In the data rows, the value 128 means zero.
Here are some points, one per row:
[ 95 149 148 136 145 121 142  99 114 135 123 109  97 122 127 141 146 114
 106 109 111 166 139  79 118 134  81  84 142 102 119 121]
[144 135  88 164 125 120 162 138 104  92 134 129 145 117 159 108 144 146
 158 109  87 138 120 149 105  96 156 119 102 137 124 181]
[114 134 163 126 108 123 111 118 149 126 119  86 106  77 146 108 114 144
  73 120  92 106  85 131 124 132 119 136 113 131 105 127]
[150 161  89 163 140 128 143 158  88 171  99 102 140 133 107  92 156 152
 133 148 129  70 120 103  84 147 152 138 136 150 113 112]
[127 154 111 148  74 117 120  68 139 126 108 130 113 115 143  96 104 111
 141 100 111  73 138 156  73 149 177 155  98 101 177 115]
[160 107 120 155  86 118 123 144 136 156 127 155 120 121 111 139 138 100
 110 136 148 133 148  98 140 117 133 155 117 126 100 176]
[118  86 123 117 126 132 131 108 143 101 160 143 122 136 139 140 117 126
 123  84 153  94  84 105 158  83 163 147 119 126 136 136]
[ 71 121 115 150  95 106 119 104 149 121 112 170 115 116 147 116 131 118
 162 172 108  97 114 130 158 137 139 131 104  93 115 132]
[133 171 141 128 107 165 136 117 159 128 164 120 125 149 124 112 154 116
 155 129 124 128 137 169 149  94  97 126  98 138 157 148]
[172 136 103  98 148 192 145 125 107  96 137 128 138 131 147 127 140 114
 107 135 129 109 183 135 100 155  80  98 136  78 141 141]
[117  77 141 116 187 119 150 137  94  99 139 180 123 115  67  95 149 130
  71 163 132 151 125 135 118 101 139 123 121 162 136 133]
[111 120 121 192  92 111 152 147 128 126 164 151 114 136 102 117 106 116
 111 118 157 151 111 100  80 114  85 144 157 129 125 127]
[124 179  99 144 116  99 127 137 134 115 165 141 100 102 137 140 148 127
 132  87 163 128 102 124 145 112  98 110 135 144 123 121]
[134 140 144 149 142 120 122 150 102 113  99 138 128 131 122 123 109 107
 124 107 159 123  82 152 145 172 127 110 127  97 135 102]
[118 112 128 119 155 167 108 148 102 147 103 138 185 147 132 145  77 158
 110 126 100 149 118 121 109 143 126 205  81  88 103 141]
[120 147 146 171 136  84 123 136 153 124 181 159 137 121 142 161 129  97
 154 112  87 149 147 127 126 145 109 125 112 159 119 102]
[157 108 117 115 123 168 136 116 136 120 141 130 165 109 149 113  98 146
 113 133 117 165 148  79 145 180 158 123 101 102 116 152]
[116 146 148 129 143 147 133 153 125 138 116 115  90 200 110 147 152 109
 111 128 124 138 105  98 119 137 132 123 157 128 140 160]
[116 129 109 126 110 191 111 146  92 132 159 124 105 135 180 127  97 119
 124 161  88 136 118 148 104 114  70 178 165 118 119 142]
[117 131 139 112 128 140 146 151 110 165 136 175 133 129 162 116 120 113
 156 111 162 111 125 103 127 121 125 130 151  91 145 138]
[130 104 119 121 162 126 154 159 153  84 154  94  95 115 152 129 106  96
 129 163 109  86 125 136 112 161 135 102 101 139 148 119]
[163  87 123 111 133 134  81 122 130 138 139 117 113 152 154 127 118 120
 143 136 130 112 157  94 128 139 120 157 146 110 127 156]
[ 86  89 128 117 110 100 146 141 134 110 108 156 102 175 108 189  97 162
 142 128 121  92 133 149 122 148 141 109 144 111  97  91]
[123 158 127 137 135 114 140 162 163 115 154 144 162 122 119 119 132 156
 148 108  90 170 103 138 123 111 128  86 159 134 133 134]
[ 97 144 112 125 141 183 144 133 137 126  79 177 138 148 154  92  97 151
 119 124 145 156 129 126 141 129 155 130 143 181 163 126]
[116 138 134 110 132 120 138 146 135 149 117 105  58 116 125 123 123 175
 133 101 154 147 147 136 129 150  89 144 142 128 138 173]
[122 211 111 154 147 137  87 136 116 119 131 164 122  96 137 176 120 117
 132 103 155 161 161 127 124 118 174 125 140 122 110  95]
[141 164 132 125 129 118 117 151 140 132 104 139 118 149  82  76 134 148
 138 120 110 103 131  93 148 120 133 139 122 109 122 132]
[113 149 138  82 103 119 125  99 157 113 112 102 157 172 100 159 123 136
 128  99 139 135 146 124  89 130 152 107 109 134  48 141]
[145 155 141 121 105 141 114 115 127 139 176 158 112 143  77 107 145 105
 103 155 110  96 150  91 120 124 168 119 131 147 108 150]
[133 132 134 112 120  81 132 139 135 126  85 125 131 112 191 134 130 109
 125 145 116 109 118 137 158 146 125 117 142 163 146  99]
[149 124 159 141 157 125 122  87 140  95  88 133 116 105 110 161 108 131
 132 145 164 132 107 158 143 173 151 113 151 142 106 156]
[104 137 147 109 102 140 122 187  98 147  89 149 100  78 129 136 108 152
 144 115 103 145 153 148 103  64 131 131 130 114 119 153]
[106 157 166 144 136  93 126  69 118 132 144  96 172 124 114  68 103 128
 110 141 149 117 164 143 148 131 140 122 175 149  95 143]
[141 117 171 104 139 135 153 130 124 114 126 143 146 115 134 166 139 127
 101 117 115  80 137 152 147 102 151 131 142 149 177 140]
[ 91 120 126 119 159 129 121 144  89 167 143 133 124 135 118 121 152 132
 164  69 122 121 117 128 101 108 123 112 136 159 137 130]
[117 133 126 166 112 112 159 146 145 120 133 127 140 161 147 115 164 121
 127 146 134 180 113 126 106 128 119  78  91 124 122 161]
[140 126 139 102  82 172 143 136 156 201 160 147 117  94  91 161  98 120
 151 183 126 143 138 179 129 165 136  89 145 101 169 131]
[149 134 151 156 122 137 141 150 152  87 136 138 109 115 155 130 128 133
 115 167 145  81  82  98 129 141 132 114 112 120 104 116]
[106 165 141 126 112 127  96 141 157  85 119 128 104 144 145 124 132 146
 110 158 137 143 114 122 117 133 117 127 136 147 157 154]
[136 118 140  59 109 113 138 109  86 139 143 140 139 136 167  67 174 117
 141 130  94 180 112 123 125 185 139 142 129 144  83  89]
[146 102 136 143 181 122 175  95 156 114 104 161 104 120 136 140 108 137
  82 107 119  98 150 139 126 105 122 140 119 120 100 102]
[ 88 128 146 166 131 165  93 142 169 144 145 116 146 125 130 104 160 116
 122  92  99 131 109 105  89 125 117 115 158  97 158  81]
[ 89 155 101 110 133 147 164 131 100 113 129 100 154 118  58 142 151 120
 158 132 151 108 120  93 180 149 141 178 127 142 132 132]
[ 99 150 164 114 161 130 154  98 150 119 155 110 195 115 166 168 140 117
 127 135 158 124 136 124 133  92 113 120 154 105  99 136]
[131 133 101 171 173 135 134 111 148 147 137 138 128 132 129 112 110 137
 123  80 119 160 143 161 111 149 130 133 145 175 142 132]
[113 150  97 104  96 138 142 130 141 139 117 125 142 125 132 158 104 111
  97  60 142 130  87  95 117 138  91 110 110 167 171 117]
[120 117 122 126 144 115 122 140  88 174 152 121 139 146 125 135 162 142
 124 170 120 113 147 102 137 118 189 126 127 126 142 115]
[120 126 110 148 141 139 146 125 143 122 116 160 156  84 113 152 154 116
 102 118 120 153 152 148 109 134 109 155 143 142 127 129]
[157 158 130 120 127 149 130 108 145  98  98  90 129 164 122 148 112 112
 160 121  89 142 113 117 129  92 163 138 148  98 169 107]
[ 99 115 155 145 114 144 157  84 129 140 104 129  92 104 139 116 144 112
 139 137 113 118 141 142 161 156 128 137 138 120 140  90]
[136 108 116 115  93  95 129 117 121 110 151 124 144 112 101 132  88  91
 108 112 133  96 102 185 131 119 135 150 155  96 165 130]
[129  97  89 129  90 137 139 137 120 126 109 147 204 110 116 110 120 133
 138 107 107  94 162 109 150 138 113  85 139 129  94 136]
[124 129 159 110 142 148 159 157 122 131  93 110  98 105 125 128 106 109
 151 117 136 118 126 155 159  91 136 101  75 124  94 102]
[ 82 112 114 118 169 123 149  89 148  89 106 109  93  90 106  97  94 101
 170 156 134 141 112  67 117 123 146 118 130 113 155 130]
[164 134 169 109 124 148 111 144  99 131 122 138 160 135 126  99 115 128
 114 138 153 132 167 122 124 112  92 167  59 100 133 114]
[173 119 150 156 139 148  99 142  80  96 126 112 107 124  98 135 105 112
 154  87 121 107 164 142 175 142 128 141  80 144  89 134]
[152 113 128 174 119 133 141 115 119 160 130 115 140 170  86 112 159 129
  66 123 153 137 129 138 178 128 146 136 153 119 116 100]
[111 100 105 146 133  87  90 149 128 138 129  60 151 147 105 145 135 146
  94 155 123 106 143 129 101 131 145 143 103 152 132 127]
[211  87 145 113 103  94 122 114  70 159 119 133 118 140 156 118 102 126
 116 101 110 173 118  98 135 135 142 112 143 105 136 124]
[161 116 154  94 133 100 131 143 138 111 166 133 153 147 120  57  98 146
 170 126 139 159 145 132 144 142 113 168 131  89 137 130]
[132 132 153 140  77 160 145 107  96 131 154 135 147 116 129 155 128 138
 131 138 138 161  81 118 125 124 135  97 113 165 131 138]
[182 152 114 109 146 108 140 143 145 153  89 135 138 151 181 126 111 134
 128 135 144 145 111 133 132 138 101 128 121 115 117 153]
[ 93 104  87 106 144 120  77 118 128 132 153  95 129 156 122 122 131 161
 138 119 131 151 130 182 151 145 141  75 112 168 174 135]
[123 140 136 120 118 134 161 113 105 113 131 110 107 145 140 119 112 159
 111 130 146  92  73 157 137 115 121 120 119  96 110 115]
[100 124 161 132 135  98  99 160  95 102 116 134 159 142 136 136 113  87
 150 123 113 138 159 141 122 134 111 121 159  83 173 137]
[118 129 148 149 112 112  82 133 117 117 137 134 143 140  66 122 168 160
  94 136 149 114 171 121 130 165 118 126  80 152 157  86]
[132 148  79 149 145 145 122 116 171 144  98 155  96 156 109 151 164  84
 107 117  71 157 114 147 184 120  96 145 150 126 148 103]
[114 123 104 155 140 115 111 116 108 165 140 128 119 149 154 122  96 146
 143 189 163 127 164 102 176  90  97 132  78 127 136  91]
[121  89 169  89 118 127 130 141 150 164 122 163  97 133 124 136 100 138
 137 135 133 132 148 105  93 124 126 110 120 127 155 156]
[163 103 123  66 128 130  50 103 107  96 119 171 123 119 135 130 158 126
 117 144 101 126 126 123 110 115 122 130 113 105 110 120]
[122  97 154 141 134 130 129 135 150 123  90  96 159  72 138 121 168 173
 133 115 140  99  89 136 166 130 123 111 151 116 136 148]
[113 119 121 173 158 123 144 116 124 129 161 123 110 124 141 166 180 174
 157 128 115 134 111 171 123 151 146 157 104  51 129 163]
[155 111 163 109 128  99 169 103 130 128 104 137 135  95 149 182 161 131
 144 141 145 101 100 112  98 150  94 159  94 150 173 132]
[106 133  94  94  96  90 175 160 139 125 116 126 131 168 111 114 167 107
 104 133 133 123 178 153 139 144 126 130 130 139 108 161]
[184 125 137 124 125 108 129 169 153 122 120 123 156 142 108 158 134 125
 147 175 107 117 140 119 121  95 134 133 197 145 140 128]
[134 123 137 139 101 162 152 137 135  75 166 122 106 153 149 150 157 155
 175 105 145 115 140 118 117 135 108 134 179 176 111  98]
[110 123 144 116 129 139  68 183 134 123 106 153 126 126 164 107 109 117
 122 148 167 154  95 140 154 127 141 146 145 139 122 155]
[135 163 136 164 150 113 143  96 124 176 137 113 128 148 124 159 113 138
 173 139  91 149 105 123  96 127 116 154 118 188 139 144]
[124 144 135 104 134 110 132 126 142 132 164 120 102  97 153 150 100 184
 116 109 111  96 114  97 161 130 166 129 142 136 125  85]
[121  91 122 138 131 121 126 142 111 141 138  82 118 105  96 126 124 142
 131 125  86 141 169 121 139 145 113 140 150 152  93 123]
[109 132 115 125 156 121 113 119 145 157 143 119 111 135 185 137 172  93
  97 102 144 152 158 127 126 106 164  98 121 121 137 154]
[169  89 123 147 153 177  65 127 160 138 125 114 128 111 132 123 121 115
 163 115 174 144 108 147  89 124 125 127 140 128 132 135]
[153 140 117  99 159 103  92  83 108 122 136 163 133 142  98  84 131 118
 164 138 133  82 125 141 115 122  86 126 126 142  91 129]
[126 149  89 102 150 124 108 136 187 191 153 132 125  92 125 108  95 108
 119 148 140 129  97 143 115 139 117 134 105 132  91 125]
[163 174  72 122 127 113 139 136  96 116 123  92 132 102  74 131 146 149
 103 182 154 172 130 132 101 107 123  95 124 108 138  84]
[117 125  86 133 123 119 105  93 100  96 126  87 133 145 118 136 111 121
  93 145 114 128 160  93 151 116 126 146 142 136 119 164]
[147  82 107  99  90 129 132 109 154 108  93 107 137 122 145 108 147 182
 123 143 161 149 162 162 115  92 150 187 137 136 114  66]
[115  97 110 158 109 126 106  75 129 156 100 117 142 159 123 147 124 130
 142 119 134 121 105 127 131  82 105  63 110 139 119 129]
[110 104 135 107 129 140 147 148 111 114 128  64 119 109 137 145 145  38
 134 131 153 128  99 152 131 124 166 138 102 135 101  99]
There is one direction along which these points spread out most. Take the direction at right angles to it along which they spread out most. Go by this last direction. Where along it does each point below lie, from 0 to 99? The average is 50, and the first point in the table lies past the average. One standard deviation of the points above along it is 16.
[157 158 130 120 127 149 130 108 145  98  98  90 129 164 122 148 112 112
 160 121  89 142 113 117 129  92 163 138 148  98 169 107] 41
[132 148  79 149 145 145 122 116 171 144  98 155  96 156 109 151 164  84
 107 117  71 157 114 147 184 120  96 145 150 126 148 103] 65
[117 125  86 133 123 119 105  93 100  96 126  87 133 145 118 136 111 121
  93 145 114 128 160  93 151 116 126 146 142 136 119 164] 71
[ 91 120 126 119 159 129 121 144  89 167 143 133 124 135 118 121 152 132
 164  69 122 121 117 128 101 108 123 112 136 159 137 130] 65
[113 119 121 173 158 123 144 116 124 129 161 123 110 124 141 166 180 174
 157 128 115 134 111 171 123 151 146 157 104  51 129 163] 43
[182 152 114 109 146 108 140 143 145 153  89 135 138 151 181 126 111 134
 128 135 144 145 111 133 132 138 101 128 121 115 117 153] 30
[ 99 115 155 145 114 144 157  84 129 140 104 129  92 104 139 116 144 112
 139 137 113 118 141 142 161 156 128 137 138 120 140  90] 39
[117 133 126 166 112 112 159 146 145 120 133 127 140 161 147 115 164 121
 127 146 134 180 113 126 106 128 119  78  91 124 122 161] 66
[ 93 104  87 106 144 120  77 118 128 132 153  95 129 156 122 122 131 161
 138 119 131 151 130 182 151 145 141  75 112 168 174 135] 70
[133 132 134 112 120  81 132 139 135 126  85 125 131 112 191 134 130 109
 125 145 116 109 118 137 158 146 125 117 142 163 146  99] 34
[150 161  89 163 140 128 143 158  88 171  99 102 140 133 107  92 156 152
 133 148 129  70 120 103  84 147 152 138 136 150 113 112] 78
[100 124 161 132 135  98  99 160  95 102 116 134 159 142 136 136 113  87
 150 123 113 138 159 141 122 134 111 121 159  83 173 137] 41
[163 174  72 122 127 113 139 136  96 116 123  92 132 102  74 131 146 149
 103 182 154 172 130 132 101 107 123  95 124 108 138  84] 80
[120 117 122 126 144 115 122 140  88 174 152 121 139 146 125 135 162 142
 124 170 120 113 147 102 137 118 189 126 127 126 142 115] 71
[117  77 141 116 187 119 150 137  94  99 139 180 123 115  67  95 149 130
  71 163 132 151 125 135 118 101 139 123 121 162 136 133] 69
[ 82 112 114 118 169 123 149  89 148  89 106 109  93  90 106  97  94 101
 170 156 134 141 112  67 117 123 146 118 130 113 155 130] 39
